128 stands for zero in the data rows.
Some points:
[128 129 118 139 157 132 128 148 126 124 152 131 106 129 124  73 177 143 158 125  81 100  95 120 140 151  89 115 136 145 118 144 191 132 127 135 165 110 115 202 118 101  97 146 108 157 122  94]
[135 123 161 144 171  79 157 169 126 114  48 137  39 161 121 127 179 162 144 159  81  96 185 181 147 225  73 110 193 154 177 147 123 125 169 119 106 130 109 123 115  99  86  82 128 108 157 164]
[124 128 114  60 124 130 114  91  55 162 123 164 178 113 108 109  92 136 144  72 120  98 114 123 135 153 148  92  88 106  97 115 146 104 131  85 112 129 134 106 152 157 109 118 105  65 115 127]
[120 156 144 136 143 166 143  97 129 161 134 174 131 142 101 123 128  86 152  96 101 100 115 122 147 151 122 107 118 131 117 128 143  88 127 122 109 139 108  70 148 130 130 133 141  81 137 129]
[147 127 125 138 166  98 128 195 123 165  47 116 117 117 130 151 113 127 145 122  71 107 166  58 151 160  89 188  34 147 116 150 145 124 132 112 179 137 130 143 108  94 122  78 140 106 114 149]
[122 139  99 116 141 105  90 151 238 127 144 133 159 100 127 103 103 177 150 130 113  87 112 122 138  77 158  86 138 122 158 112  76 103 112 130 108 112 173 164 157 131  75 145 117 163  92  95]
[141 189 127 162 118 159 131  54 136 121  47 110 134 136 170 121  76 126  93 111 188  85 186 178 144  95  68 126 191 141 161 100 193 119 148 184 109 134 144 165 102  93 105  82  96  99 137 158]
[123 195 185 136 103  78 188  43 129 124  48  97 110 184 188  73 180 129  77 149 181 136  77 109 143 124 149 127 158 147 140  70  76 177  80 161 125 134 152 181 118 103 146  80 118 110 193 161]
[135 102  64 130  98 189  68 117 135 128 126  77 119  61 181 104 115 130  99  97 184  89 188 175 117 147  83 109 140 171 116  88 190 162 131 106 112 165 176 169 104  92 148 112 129 102  70 127]
[118 116 122 222 101 164 126 139 144 164 141 174 142 139 185 172 110  86  65 155 173 165  78 107 125 110 108 172 100 153  80  61 144 168 129 128 122 168  97 147 100  98 185 104 178 101 141 112]
[140 110 128 150  96 183 124  48 132 160  50 119 167 119 186 138  87  99  60  65 179 138 185 177 144 110 155  95  41 148  97  64 144 158 143 157 108 130 169 138 113 102 122  95 114  98 129 159]
[122 135 121 119 107 128 124 137 136 114 142 185 147 119 157 110 154 126 108  65 178 161  74 108 135 122 168 134 137 137 115 113 124 151 132 127 120 116  53  68 122 120 175 145 106 158 123  90]
[120 142 159 136 124  90 159 127 132 108 169 103  38 156 109 146 176 181 152 156  86 103 114 122  75 181 100 109 138 121 118 135 119 103 187 100 110 105 145 120 143 161 102 119 157 137 157 134]
[120 162  95 143 147 152  91  84  80 126 183 137 138  97 103 154  90 120 144 141  90 101 113 127  81 115  91 164 172 120 157 138 191 103 108 163 111 101 106 133 135 124 133 188 123 180  93 188]
[149  79 144 137  93 142 133 177 130 109 181 125 135 142 111 103 158 218 106 128 173 192 165  59  83 136 175  88  72 101 118 138 120 159 131  67 177 107 144 126 133 177  93 193 101 180 142 193]
[127 151 197  94 104  86 191  47 171 114  45 159 131 188 105 124 114 173 160 197 146 131  96 122 143 112 206 168 189 102  78 134 127 104  63 189 170 132  58 147 154 180 170  76 180 104 198 150]
[120 106 111 118 173 162 117 119  58 122 146 153 142 119 117 129 175 132 154 167  78 102  76 106 145 101  86 118 119 150  78 153 190 118 159 137 122 119 107 160 118  91 116 149 110 159 120  93]
[115 140  97 151  99 131  98 149 127 126 143 177 145  93 102 111 150 103 111  68 169 185 107 144 131 121 167 133 138  75 113 154  70 106 162 103 102 168  86  90 147 183 159 105 130  95  96 118]
[150 154 155 137 173 145 159 152 148 110 131 160 158 158 113 135 127  86 145 144  84 112 168  60 142  80  90  89 161 138 160 143 123 104 108 123 181 142 128 116 125 100  98 130 151  76 155 124]
[136 127 124 127 163  66 127 147 122 128 144 143  57 126 113 120 161 118 151 132  79  93 185 179 146 215  83  88 131 140 181 155  74 106 137 125 108 114 131  88 117 100  79 142 112 160 121  99]
[111 108 177 138  94  92 178 119 130 110 147 121 106 175 180 113 176 112  78 137 179 143 110 147 132 154 108 150 119 145 118  83 127 141  88 124 104 118 121  90 100 105  93 148 123 163 180  96]
[137 116 141   0 134 139 132 113 149 162 132  78 111 139 149 124 107 104 159 166  69 112 189 179 128 130  97 158 128 145  75 157 142 144 132 106 106 166 144 112 113 101 133  96  38  95 146 114]
[110 122 154 129 101 131 146 136 115 109 134 148 159 150 101 131  80  94 121 146 164 200 110 150 139  61 183 114 138  88 159 141 125 155 191 126 109 114 136  56 140 185 100 140 126 161 144  88]
[111 146 111 105 159 135 105 156 119 123 134  80 109 108 127  92 158 116 137  97  85 101 108 148 153 183  81 107 128 156 120 135 192 129  75 156 103 138 165 179 113  98 144 123 153  84 105 129]
[135 164 130 140  98 134 115 129 108 125 185 136 115 116  99 152 167 121 115 127 168 181 188 178  78 178 189 167 114  60 118 157  72 145 119 148 109 105 109 120 139 177 127 196 124 183 121 196]
[119 113  85 133 102 128  91 148 115 128 143  83 152  86 108 168 105 116 116  89 168 194  80 103 124  60 169 118 142 106 161 141  80 153  88 114 128 160 176 140 136 179 189  99 136 106  78 114]
[140 129  76 145 101 131  86 119 194 124 140 146 145  80  97 162  82  97 122 142 166 197 187 176 139  78 176 140 119  71 162 140 194 135  88 128 111 118  99 113 139 193 127 148 162 163  74  89]
[146 131  47 140  98 154  47 123 150 127 145 107 138  53 144 120  74 170  74 120 175 189 163  62 127 104 173 124 119 115 158  99  74 163  96 135 179 113 148 126 118 140 108 142 117 165  43  98]
[130 124  97 133 174 173 104 148 117 126 139 136 102  94 123  69 133  77 149  89  79 106  90 122 139  99  87 186 127 135 138 156  74 122  84 129 168 115 106  87 124  90 149 145 129 157  95  93]
[140 115 122 118 102  77 121 134 132 111 135 192 127 125 186 135 127 125  57 108 171 155 184 179 133 137 129 123 137 166 113  80 120 174 188 128 106 160  93 132 101  94 168  98 122  91 128 113]
[110 128 109 100 172 168 108 150 134 165 148 109 118 110 119 120 172 117 140 138  83 110 106 146 134 151  92 151 126 150 113 147 144 112 110 144 107 110 148 169 128 102 138 141 122 161 109  97]
[122 136 131 143 161 103 124 134 154 128 168 104 132 127 108 101 100 151 162 111  86  98  78 111  68 109  85  98 104 132 159 146  75 130 133  99 121 105 174  94 128 104 105 121 145 139 125 133]
[119 141 147 117 103 149 143 128 143 124 139 100 140 148 101 130  82 126 169 115 149 133 111 128 136 149 186 154  99 105 120 169 190 116 162 102 109 114 143 130 157 178 137 147 131 156 146  94]
[148 142 141 162 152 160 143 158 145 112 179 128 158 139 111 186  76 122 152 122  87 104 165  59  84 134 108 128  76 129 160 144 125 112 116 165 181 106 123 140 132 119  85 201 133 176 142 191]
[124 115 140 129 115  85 141  53 139 126  55 184 156 144  99 137 146 171 151 129 134 107  80 106 147  89 172 127 158 116 160 143  72  98 184 164 130 132  61 102 156 172 165  80 119 111 135 155]
[110 135 147 142 179 137 147 153 121 111 142 114 104 146 108 101 171  98 147 173  86  99 103 144 135 111  83 162 136 132  76 147 124 109 113 106 103 117 130 132 115  95 100 142 170 159 149  88]
[129  80 149 122 171 110 150 135 142 164 180 117 126 147 102 115 170 172 155 117  86 100  93 124  77 152  96  94  77 135 114 140 146 105 127  74 167 106 142 150 125 106 131 190 135 171 148 198]
[147  84 134  43 125 112 142 152  67 126 128  94 145 139 109 178 102 181 167 164 111  97 165  60 144  98 171 170 137 125  76 125  78 103 112 135 177 138 137 147 165 156 121 120 132  65 134 127]
[114 138 165 140 130  83 172 158  13 123 132  74  97 167 108 169 143  75 145 132  94  94 109 145 139  91 116 127 148 107 160 153  74  95 155  87 106 142 147 125 139 141 141 130 114  65 171 129]
[134 135  91 160 100 158  90 129 127 109 135 181 151  93 195  99 119 123  75 119 172 157 185 179 130 186 103 115 128 167 180  82 122 140 156 122 108 166  81 137  97  92 160 108 120  98  90 121]
[123  32 114 108 101  74 119 166 180 127  52  82 130 110 149 171 132 134 108 207 171 194  74 107 146 131 185 103 186 117  77 115 194 175  90 186 125 124 179 130 125 143 166  87 133 104 114 153]
[126 131 179 137 106 154 175 141 102 109 139  88 162 186 100 175  88 121 157 149 136 125  95 122 131 106 179 139 135 124 163 133 123 106 154 123 165 116 155 110 158 170 141 151 145 165 184  98]
These points spread out most along one direction. Where along it does each point below lie, from 0 to 99? 50 is the average, and the first point above lies past it. One standard deviation of the points above along it is 16.
[124 115 140 129 115  85 141  53 139 126  55 184 156 144  99 137 146 171 151 129 134 107  80 106 147  89 172 127 158 116 160 143  72  98 184 164 130 132  61 102 156 172 165  80 119 111 135 155] 43
[122 136 131 143 161 103 124 134 154 128 168 104 132 127 108 101 100 151 162 111  86  98  78 111  68 109  85  98 104 132 159 146  75 130 133  99 121 105 174  94 128 104 105 121 145 139 125 133] 65
[119 113  85 133 102 128  91 148 115 128 143  83 152  86 108 168 105 116 116  89 168 194  80 103 124  60 169 118 142 106 161 141  80 153  88 114 128 160 176 140 136 179 189  99 136 106  78 114] 27
[128 129 118 139 157 132 128 148 126 124 152 131 106 129 124  73 177 143 158 125  81 100  95 120 140 151  89 115 136 145 118 144 191 132 127 135 165 110 115 202 118 101  97 146 108 157 122  94] 69
[135 123 161 144 171  79 157 169 126 114  48 137  39 161 121 127 179 162 144 159  81  96 185 181 147 225  73 110 193 154 177 147 123 125 169 119 106 130 109 123 115  99  86  82 128 108 157 164] 75
[135 102  64 130  98 189  68 117 135 128 126  77 119  61 181 104 115 130  99  97 184  89 188 175 117 147  83 109 140 171 116  88 190 162 131 106 112 165 176 169 104  92 148 112 129 102  70 127] 35
[147 127 125 138 166  98 128 195 123 165  47 116 117 117 130 151 113 127 145 122  71 107 166  58 151 160  89 188  34 147 116 150 145 124 132 112 179 137 130 143 108  94 122  78 140 106 114 149] 63
[150 154 155 137 173 145 159 152 148 110 131 160 158 158 113 135 127  86 145 144  84 112 168  60 142  80  90  89 161 138 160 143 123 104 108 123 181 142 128 116 125 100  98 130 151  76 155 124] 63
[120 142 159 136 124  90 159 127 132 108 169 103  38 156 109 146 176 181 152 156  86 103 114 122  75 181 100 109 138 121 118 135 119 103 187 100 110 105 145 120 143 161 102 119 157 137 157 134] 73
[110 128 109 100 172 168 108 150 134 165 148 109 118 110 119 120 172 117 140 138  83 110 106 146 134 151  92 151 126 150 113 147 144 112 110 144 107 110 148 169 128 102 138 141 122 161 109  97] 64
[114 138 165 140 130  83 172 158  13 123 132  74  97 167 108 169 143  75 145 132  94  94 109 145 139  91 116 127 148 107 160 153  74  95 155  87 106 142 147 125 139 141 141 130 114  65 171 129] 67
